In the data rows, the value 128 means zero.
Some points, one per row:
[ 72 133  97 128 148 152  78 141 110 146 145 110 157 140 144 150 138 138
 141 117  80  87  89 104 140 114  87 106 147 141 118 146 136 164 175 106
 139 163 145 123 114 142 145 117 160 113 162  86 107 104 152 166 141 101
  96 188 155 115 113 147 144 127 150 170 100 140 159 136 152 140 104 142
  84 147 153 147 145 152]
[146  43  96   0 148 152 149 122 110  58 145 110 157 140  64  81  29 221
 167 221  80 153  89 193  60 203 153 243 147  49 118 148 136 164 106 106
 139 163  66 187 114 162 145 221  96  84 162 140 176 104  86 166  49 165
 160 188  90 115 165 147  30 132  81 104 197 140  85  98  86 140 170 142
  84 147 118  75  66 152]
[146 144 155 100 148  85 149 152 110 125 145 110 157 140 144 150 138 146
  86 117 149 153 154 131 124 203 153 142 147  49 118 130 136 164 106 106
 139 163 145 129 200  83 145 117 160 167  98  85 107 104  86 101 141 165
  96 111 149 115 120 147 143 124  81 104 138 140 152 109 152 140 104 142
 151 147 138 147 145  86]
[146  86 136  22 148 152 149 130 110  87 145 110 157 140 144  81  29 208
 127 221  80 153  89 131 117 203 153 164 147  49 118 153 136 164 106 106
 139 163 145 148 200 101 145 117 160 145 162 118 176 104  86 166  49 165
  96 188 148 115 146 147 134 111  81 104 190 140 137  86  86 140 170 142
 151  75 133 147  66  86]
[146 134 133 139 148 152 149 167 110 116  66 110 157 140 144 150 138 109
 117 117 149 153  89 124 117 114 153 140 147 141 118 125 136 164 106 175
 139  99 145 111 114 148 145 117 160 145 162 108 107 170 152 166 141 101
  96 111 126 115 129 147 141 137 150 170 109 140 138 133 152 140 104 142
  84 147 148 147 145  86]
[ 72 120  95 153 148 152 149 145 110 148 145 110  92 140  64 150 138 110
 148 117 149  87  89 110 143 114  87 148  74 141 118 148 136 164 106 106
 139 163 145 131 114 141 145 221  96 134  98 138 107 104 152 166 141 101
 160 188 129 207 161 147  76 127 150 104 169 140 115 153  86 140 170 142
 151 147 144 147 145 152]
[146 115 120 141 148  85  78 126 186  94 145 110  92 140 144  81 138 109
 121 117  80 153 154 143  87 114 153 109 147 141 118 128 136 100 106 106
 139  99 145  79 114 132  68 117  96  73 162 152 107 104 152 101 141 165
 160 111 147 115  99 147 150 174 150 170  94  45 114 135  86 140 104 142
 151 147 134 147 145 152]
[146 119 125  93 148 152 149 165 110 101 145 110 157 140 144 150 138 147
 119 221  80 153  89 123  91 203 153 165 147  49 118 129 136 164 106 106
 139 163 145 115 114 135 145 221 160 137  98  90 107 104  86 101 141 165
  96 111 152 115 129 147 120 160  81 170 143 140 136 137  86 140 170 142
 151 147 151 147  66  86]
[ 72 156 102 155 148 152  78 134 110 130 145 186  92 140  64 150 138 112
 145 117 149  87 154 123 161 114  87 108 147 141 118 156 136 164 175 106
 139  99 145 131 114 128  68 117  96 118  98 120 107 104 152 166 141 101
  96 188 137 115 131 147 115 114 150 104 133 140 157 153 152  40 104 142
  84 147 128 147 145 152]
[146 129 155 113  77 152 149 173 110 110  66 110 157 140 144 150 138  91
 122 117 149 153  89 160 108 114 153 158 147 141 235  99 136 100 106 175
 139 163 145 119 114 177 145 117  96 143 162 126 107 170  86 166 141 101
  96 111 105 115 130 147 136 129 150 104 123 140  95 126  86 140 170 142
  84  75 148 147 145  86]
[146 124 121 139 148  85 149 142 186  95 145 110  92 140 144 150 138 111
 117 117  80 153 154 130  91 114 153 117 147 141 118 122 136 100 106 106
 139  99 145  85 114 128  68 117 160  91 162 135 107 104 152 101 141 165
 160 111 154 115 100 147 147 174 150 170 107  45 127 146  86 140 104 142
 151 147 142 147 145 152]
[146 146 151 107 148 152 149 157 110 132 145 110 157 140 144 150 138 141
  96 117 149 153  89 128 122 114 153 140 147 141 118 129 136 164 106 106
 139 163 145 125 200 100 145 117 160 156  98  89 107 104 152 101 141 165
  96 111 146 115 124 147 139 131  81 104 127 140 146 117 152 140 104 142
 151 147 147 147 145  86]
[146 121 129 134 148 152 149 146 110 105 145 110  92 140 144 150 138 121
 124 117  80 153 154 122 100 114 153 124 147 141 118 108 136 100 106 175
 139  99 145  96 114 140 145 117 160 107 162 121 107 104 152 101 141 165
 160 111 151 115 107 147 147 167 150 170 104 140 131 142  86 140 104 142
 151 147 148 147 145 152]
[146 119 142 131 148 152 149 152 110 100  66 110 157 140 144 150 138 124
 125 117 149 153 154 127 110 114 153 139 147 141 118 106 136 100 106 175
 139  99 145 109 114 147 145 117 160 125 162 116 107 104 152 101 141 165
  96 111 140 115 108 147 144 167 150 170 103 140 132 140 152 140 104 142
  84 147 152 147 145 152]
[146  39 183 131  77 152  78  74 186 122  66 110  92 140 144  81  29 118
 185 117  80  87  89 215  91 114 153 138 147 141 235 126 136 100 106 175
  35  99  66  93 114 200 145 117  96 114 162 157 107 170 152 101  49 101
 160 188 162 115  49  74 163 167 150 104  93 140  29  47 152 140 170  56
  84  75 122 147  66 152]
[146 129 128 133 148 152  78 149 110 106 145 110 157 140 144 150 138 112
 125 117  80 153  89 119 121 114 153 133 147 141 118 126 136 164 106 106
 139  99 145 113 114 142 145 117 160 144 162 102 107 170  86 166  49 101
  96 111 127 207 128 147 148 119 150 170 116 140 159 134 152 140 104 142
  84 147 131 147 145  86]
[146 210 186  94  77  85 149  85 186 169 145 186 157 140 144  81 138 144
  37 221 149  87 154 129 138 114  87 181  74 141 118  20 136 100 175 106
 139 163  66 237 114 168 145 221  96 174  98 174 176 170  86 101 141 101
 160 111  20 115 220 147  61  44  81 104 169 140  95  59  86  40 170  56
 151 147  80  75 145  86]
Here are 12 more points, each followed by its number:
[146 134 121 112 148 152 149 154 110 110 145 110 157 140 144 150 138 113
 113 117 149 153  89 136 120 114  87 145 147 141 118 109 136 100 106 175
 139 163 145 115 114 178 145 117  96 134 162 131 107 104  86 166 141 101
  96 111 103 207 144 147 133 101 150 170 108 140 114 119  86 140 170 142
  84  75 143 147 145  86] 0
[146 113 162 133  77 152  78 131 186  87  66 110  92 140 144  81 138  99
 131 117 149  87 154 190  97 114 153 139 147 141 235 113   0 100 106 175
 139  99  66 125 114 148 145 117  96  91 162 153 107 170 152 101 141 101
 160 111 125 115  66 147 130 163 150 104  84 140  85 125 152 140 104 142
  84 147 146 147 145 152] 1
[ 72 148 102 161 148  85  78 104 110 120 145 186  92  40  64 150 138 111
 146 117 149 153 154 124 167 114 153  90  74 141 118 178 136 100 175 106
 139  99 145 126 114  95  68 117  96 130  98 158 176 104  86 166 141 101
  96 111 122 115 145  74 123 111 150 104 159 140 154 163 152 140 104 142
 151 147  98  75 145 152] 2
[146 122 119 112 148 152 149 171 110 107 145 110 157 140 144 150 138 132
 123 117 149 153  89 118 102 203 153 161 147  49 118 114 136 164 106 175
 139 163 145 115 114 148 145 221 160 134 162 100 107 104 152 101 141 165
 160 111 150 115 135 147 114 159  81 170 143 140 134 143  86 140 170 142
 151 147 154 147  66  86] 3
[146 136 142 118  77 152 149 110 186 187 145 110 157 140 144  81 138 153
 104 117 149  87 154  75 157 114  87 106 147 141 118 104 136 100 175 106
 139 163 145 163 200 130 145 117 160 130  98 124 176 170 152 101 141 101
 160 188 133 115 167 147 148  78  81 170 117 140 131  67 152 140 104  56
  84  75 142  75 145  86] 4
[146 132 132 130 148 152 149 170 110 119  66 110 157 140 144 150 138 106
 117 117 149 153  89 131 114 114 153 140 147 141 118 119 136 164 106 175
 139 163 145 114 114 159 145 117  96 141 162 113 107 170  86 166 141 101
  96 111 116 115 132 147 140 130 150 170 105 140 131 133 152 140 104 142
  84  75 152 147 145  86] 5
[146 138 105 106  77 152 149 131 186 139 145 110 157 140 144 150 138 134
 110 117 149 153  89  95 133 114  87 114 147 141 118 107 136 100 106 175
 139 163 145 135 114 179 145 117  96 119 162 129 176 170 152 166 141 101
 160 111 108 115 174 147 138 102  81 170 105 140 126 126 152 140 170  56
  84  75 140 147 145  86] 6
[146 124  75 132 148  85  78 106 110 134 145 110  92  40 144 150 138 113
 156 117  80 153 154 106 134 114  87  75  74 141 118 165 136 164 175 106
 139  99 145 104 114 105  68 117 160 111  98 122 176 104 152 166 141 101
  96 111 149 115 131  74 155 122 150 170 150 140 161 172  86 140 104 142
 151 147 118  75 145 152] 7
[146  96  47 127  77 152  78  94 110 161 145 110  92 140 144 150 138 118
 178 117  80 153  89  86 135 114  87  51  74 141 118 168   0 164 175 106
 139  99 145  83 114  99 145 117  96  93 162 134 107 104 152 166 141 101
 160 111 164 115 125  74 170 130 150 170 181  45 143 190  86 140 104 142
 151  75 132  75 145 152] 8
[ 72 149  85 155 148  85  78 102 110 132 145 186  92 140  64 150 138 106
 155 117 149 153 154 126 173 114  87  83  74 141 118 179 136 100 175 106
 139  99 145 119 114 100  68 117  96 111  98 157 176 104  86 166 141 101
 160 111 130 115 143  74 123 103 150 104 163 140 150 168 152 140 104 142
 151 147 106  75 145 152] 9
[ 72 140 112 156 148 152 149 158 110 136 145 110  92 140  64 150 138 113
 139 117 149  87  89 107 140 114  87 139 147 141 118 124 136 164 106 106
 139 163 145 132 114 144 145 117  96 137  98 117 107 104 152 101 141 101
 160 111 131 207 143 147  95 131 150 104 141 140 136 150 152 140 104 142
 151 147 140 147 145 152] 10
[146 134 113 131 148 152  78 154 110 115 145 110 157 140 144 150 138 116
 123 117 149 153  89 115 125 114 153 123 147 141 118 135 136 164 106 106
 139 163 145 113 114 149 145 117 160 131 162 101 107 170 152 166 141 101
  96 111 131 115 133 147 143 119 150 170 104 140 155 130 152 140 104 142
  84 147 143 147 145  86] 11
Which three of these numbered points are nearest to each point below by angle, seen from the average point of the first points? Their numbers follow each, nearest first.
[146 135  88 130 148 152  78 121 110 127 145 110 157  40 144 150 138 122
 146 117  80 153  89 113 134 114  87  95 147 141 118 142 136 100 175 106
 139 163 145 120 114 133 145 117 160 112 162  99 107 104 152 166 141 165
  96 111 155 115 114 147 150 121 150 170 109 140 171 147 152 140 104 142
  84 147 133 147 145 152] > 7 11 8
[ 72 123  61 133 148 152  78  99 110 152 145 110  92 140 144 150 138 122
 170 117  80 153 154 112 149 114  87  71  74 141 118 174 136 164 175 106
 139  99 145 109 114 104  68 117  96  92  98 129 107 104 152 166 141 101
 160 111 166 115 130  74 150 117 150 104 156 140 154 170  86 140 104 142
 151 147 126 147 145 152] > 7 9 8
[146 175 161 111  77  85 149 111 110 177 145 110 157 140 144  81 138 140
  71 117 149  87 154 104 144 114  87 142 147 141 118  73 136 100 175 106
 139 163  66 190 200 138 145 117  96 156  98 134 176 170  86 101 141 101
 160 111  88 115 182 147 110  66  81 104 138 140 112  70 152 140 104  56
 151 147 119  75 145  86] > 4 6 9
[146 120 132 105 148 152 149 164 110  85 145 110 157 140 144 150 138 140
 110 117  80 153  89 130  98 203 153 160 147  49 118 121 136 164 106 175
 139 163 145 112 114 136 145 117 160 136  98 106 107 104  86 101 141 165
 160 111 149 115 128 147 125 159  81 170 135 140 146 143  86 140 170 142
 151 147 152 147  66  86] > 3 0 5
[ 72 157  95 167 148  85 149  97 110 124 145 186  92 140  64 150 138 106
 155 117 149 153 154 130 178 114  87  84  74 141 118 183 136 100 175 106
 139  99 145 125 114  98  68 117  96 115  98 169 176 104  86 166 141 101
 160 111 121 115 147  74 116 100 150 104 165 140 150 165 152 140 104 142
 151 147  95  75 145 152] > 9 2 7
[146  51 180 147  77 152  78 101 110  78  66 110  92 140 144  81 138  60
 142 117 149  87 154 255  74 114 153 175 147 141 235 149 136 100 106 175
  35  99  66 105 114 190 145 221  96  77  98 227 107 170 152 101 141 101
 160 188 116 115  52  74  92 139 150 104 125 140   0  81  86 140 170  56
 151  75 141  75  66 152] > 1 4 9
[146 133 153 138  77 152  78 140 186  93 145 110  92 140 144 150 138  94
 110 117 149 153 154 183  93 114 153 142 147 141 118 118   0 100 106 106
 139  99  66 131 114 118 145 117  96  90  98 144 107 170 152 101 141 101
 160 111 118 115  76 147 115 157 150 104  86  45 103 138  86 140 104 142
 151 147 144 147 145 152] > 1 8 9
[ 72 111  57 133 148  85  78 100 110 153 145 110  92 140 144 150 138 119
 172 117  80 153 154 101 146 114  87  66  74 141 118 178 136 164 175 106
 139  99 145  94 114  98  68 117  96 105  98 142 107 104 152 166 141 101
 160 111 156 115 133  74 156 124 150 104 171  45 145 179  86 140 104 142
 151  75 126  75 145 152] > 8 7 9
[146 109 134 143 148 152 149 157 110 122  66 110 157 140 144 150 138 124
 131 117 149 153  89 114 122 114 153 146 147 141 118 119 136 164 106 175
 139  99 145 115 114 142 145 117  96 148 162 114 107 170 152 101 141 101
 160 111 129 115 132 147 119 157  81 104 141 140 126 150 152 140 170 142
 151 147 154 147 145 152] > 5 10 6
[ 72 165  67 168 148  85 149  98 110 155 145 186  92 140  64 150  29 104
 172 117 149  87 154 143 205 114  87  85  74 141 118 198 136 164 175 106
 139  99 145 128 114 112  68 117  96 100  98 175 176 104  86 166 141 101
 160 188 127 115 157  74  95  87 150 104 178 140 127 171 152 140 104 142
 151 147 110  75  66 152] > 9 2 7
[146  86 163 130  77 152  78  98 186 116  66 110  92 140 144  81 138 130
 165 117  80  87 154 168 110 114 153 123 147 141 235 102 136 100 106 175
 139  99  66 113 114 165 145 117  96  98 162 141 107 170 152 101 141 165
 160 188 148 115  56  74 162 172 150 104  66 140  81  95 152 140 170  56
  84 147 135 147  66 152] > 1 4 6
[146 129 136 114  77 152 149 132 110 184 145 110 157 140 144  81 138 147
 125 117 149  87  89  84 140 114  87 112 147  49 118 136 136 100 175 106
 139 163 145 139 200 117 145 117 160 127  98  91 107 104 152 101 141 165
  96 188 162 115 131 147 155 108 150 170 112 140 142  85 152 140 104  56
 151  75 154 147 145  86] > 4 6 8
[146 123 135 119 148 152 149 155 186  88 145 110 157 140 144 150 138 135
 117 117 149 153 154 126  97 114 153 143 147 141 118 104 136 164 106 175
 139  99 145 105 114 136 145 117 160 122 162 109 107 104 152 101 141 165
 160 111 154 115 112 147 136 167  81 170 123 140 138 150  86 140 170 142
 151 147 152 147  66 152] > 3 6 1
[146 109 118 142 148 152  78  99 186  94 145 110  92 140 144  81 138 121
 136 117  80 153 154 145  85 114 153 100 147 141 118 127   0 100 175 106
 139  99 145  83 114 135 145 117  96  60 162 155 107 104 152 101 141 165
 160 111 154 115  77 147 157 176 150 170  82  45 113 129  86 140 170 142
 151 147 127 147  66 152] > 8 1 7
